grid =
214,121,158,169,101,123
86,133,151,175,200,165
147,181,42,40,119,138
120,64,66,71,90,82
104,156,179,54,31,105
130,69,98,225,120,95
112,97,224,156,162,100
26,119,72,145,39,106
83,230,139,135,127,85
119,174,158,53,173,174
127,163,88,184,177,114
Indices start at 1.
row 1 col 1 => 214
row 5 col 1 => 104
row 4 col 5 => 90
row 10 col 2 => 174
row 10 col 1 => 119
row 6 col 5 => 120
row 7 col 2 => 97
row 9 col 3 => 139
row 4 col 3 => 66
row 10 col 5 => 173
row 7 col 6 => 100
row 11 col 3 => 88
row 8 col 5 => 39
row 10 col 3 => 158
row 8 col 1 => 26
row 6 col 1 => 130
row 2 col 6 => 165
row 8 col 4 => 145

A =
[[  9   0 -26 -31 -20 -10  39   2 -23]
 [  8  22  10  46  15  -1 -35  17   6]
 [ 30 -33  -1 -28   9 -11  11   9 -10]
 [ -9  17 -18  -5 -20  45  40 -11  25]
 [ 41  31  -7  20 -17  29  37  -3 -14]
 [  7 -15 -41 -44   5 -34 -15  -1   8]
 [ 14  14  36  25  -8  -5   5 -22 -42]
 [ -6 -13  33  19  14 -18 -21  15 -20]
 [ 12  -7  -5 -25   1 -20 -21 -42  -2]
 [  2   9 -27 -19 -16  26  32 -13  18]
 [  6  30 -41 -19 -16 -38 -13 -26 -15]
 [ 20 -26  -2 -16  24 -21 -36  -2  14]
 [ 21 -37  29  -5  18 -13  -6  14 -18]
 [-38  11  17  -4 -25  38  30 -48   9]
 [ 50  27   6  33 -10  23  31   8 -25]
 [ 39 -20  16   9  15 -10   4  34 -24]]
Indices start at 1.
(1, 1): 9
(8, 3): 33
(1, 6): -10
(16, 6): -10
(16, 8): 34
(13, 5): 18
(15, 9): -25
(8, 9): -20
(14, 4): -4
(4, 7): 40
(5, 5): -17
(6, 2): -15
(6, 1): 7
(7, 5): -8
(15, 7): 31
(16, 5): 15
(11, 3): -41
(13, 3): 29
(4, 4): -5
(4, 1): -9
(9, 8): -42
(7, 8): -22
(2, 9): 6
(4, 3): -18
(9, 3): -5
(12, 7): -36
(2, 8): 17
(3, 2): -33
(14, 1): -38
(8, 4): 19
(16, 4): 9
(10, 8): -13
(1, 2): 0
(7, 4): 25
(15, 5): -10
(3, 8): 9
(8, 6): -18
(4, 8): -11

a =
113.0	103.2	97.7	-31.5	-91.8	6.3	66.7
5.2	6.4	196.2	102.5	72.6	53.9	2.3
-80.7	-11.3	160.3	56.4	123.7	59.9	-172.0
164.6	40.2	84.4	158.8	104.0	64.0	21.9
69.5	89.7	112.1	14.2	-108.5	-199.2	-84.7
166.0	-196.8	-13.0	149.1	-107.2	-34.4	27.9
-90.5	-19.5	159.9	-1.4	-60.2	38.2	-67.0
Indices start at 1.
(1, 1): 113.0
(4, 2): 40.2
(5, 5): -108.5
(7, 1): -90.5
(3, 2): -11.3
(4, 1): 164.6
(2, 7): 2.3
(5, 4): 14.2
(4, 4): 158.8
(5, 2): 89.7
(4, 6): 64.0
(1, 6): 6.3
(5, 1): 69.5
(1, 3): 97.7
(6, 1): 166.0
(2, 4): 102.5
(6, 6): -34.4
(5, 6): -199.2
(4, 5): 104.0
(7, 2): -19.5
(6, 4): 149.1
(5, 3): 112.1
(2, 3): 196.2

data =
[[2, 22, 18, 3, -12, -42, 11, -7, -2, 16],
 [11, -5, -16, 13, 18, -16, 6, -21, -35, -20],
 [11, -23, 7, 13, -5, 19, -16, -35, -46, 34]]
Rows and columns are counted from 1.
(1, 1) => 2
(1, 7) => 11
(1, 10) => 16
(2, 3) => -16
(2, 6) => -16
(1, 2) => 22
(2, 4) => 13
(3, 2) => -23
(3, 4) => 13
(1, 4) => 3
(2, 8) => -21
(3, 10) => 34
(1, 5) => -12
(1, 3) => 18
(3, 5) => -5
(3, 1) => 11
(1, 6) => -42
